128 stands for zero in the data rows.
Some points, each followed by its number:
[128 110 116 128  98 139 113 120 110 115 157 107 133 144 145 120  91 136
 115] 0
[147 154 137  97 155 129 152 116 147 123  97 129 105 129 143 149 146  82
 110] 1
[158 135 123 112 118 111 197 103 135  67  98 110  88 117 127 157 151 111
 113] 2
[113 131 135 150 156 110 151 166 131 152 113 147 116 152 114 122 134 153
 116] 3
[144  90 100 145  45 133 111  84  96  56 182  90 161  77 110 126 102 176
 168] 4
[ 86 155 155 138 201 117 118 174 161 221  76 176 130 144 109 109 174 105
 147] 5
[109 109 119 140 118 118 151 133 120 132 110 121 108 172 135 111 118 131
 114] 6
[137 135 127 112 126 133 128 108 132 114 120 120 124 120 137 133 134 102
 131] 7
[122 137 133 126 139 116 139 121 142 137  94 136 124 116 110 125 162 108
 152] 8
Which two points above are nearest to each new point, looking only along the 5 directions in which the numbered points spread most? Their numbers follow each, nearest first.
[115 137 139 133 145 129  94 130 140 161 124 146 159  92 102 120 155 124
 170] >> 8 7
[126 102 110 140  82 134 123 111 104 100 157 103 134 135 134 117  99 151
 130] >> 0 6
[101 106 111 122  91 136 145  98 117 119 102  97 100 187 161 103 111  86
 113] >> 6 0
[108 134 137 139 145 122 106 135 141 165 108 147 148 106 103 115 160 122
 169] >> 8 3
[178 114 113 123  78 140 125  99 106  44 192 100 147  71 122 160  99 173
 128] >> 4 0
[153 126 126 128 115 123 135 113 127  89 144 123 140  79 107 149 137 150
 152] >> 7 8
[116 135 136 135 165 117 160 163 138 157  99 146  99 172 134 125 132 127
  98] >> 3 6
[127 115 146 237 125 109   0 180 118 168 255 204 255   0   0 126 184 255
 255] >> 4 8
[140 152 137 100 157 128 155 125 146 130  93 132 100 143 146 142 144  89
 100] >> 1 7
[114 150 126  53 155 145 227 106 145 137  23  90   0 255 255 119 103   0
   0] >> 1 6
[122 117 148 241 127 102   0 183 117 173 250 208 255   0   0 123 186 255
 255] >> 4 3
[118 145 127  75 155 126 222 106 153 129  26 104  25 246 202 127 135  15
  39] >> 1 2
[101 107 123 150 124 120 139 155 116 145 132 127 110 183 137 109  97 153
 102] >> 6 3
[115 115 122 136 122 123 146 138 121 134 122 124 112 167 138 117 117 132
 106] >> 6 3
[144 115 109 103  91 141 159  97 115  78 128  87  92 170 173 135  91 102
  81] >> 0 6
[100 109 113 117 100 134 148 103 119 122 100  99  97 192 163 104 111  84
 105] >> 6 0
[116 119 124 135 128 124 147 137 122 131 119 125 111 164 138 120 118 131
 109] >> 6 3
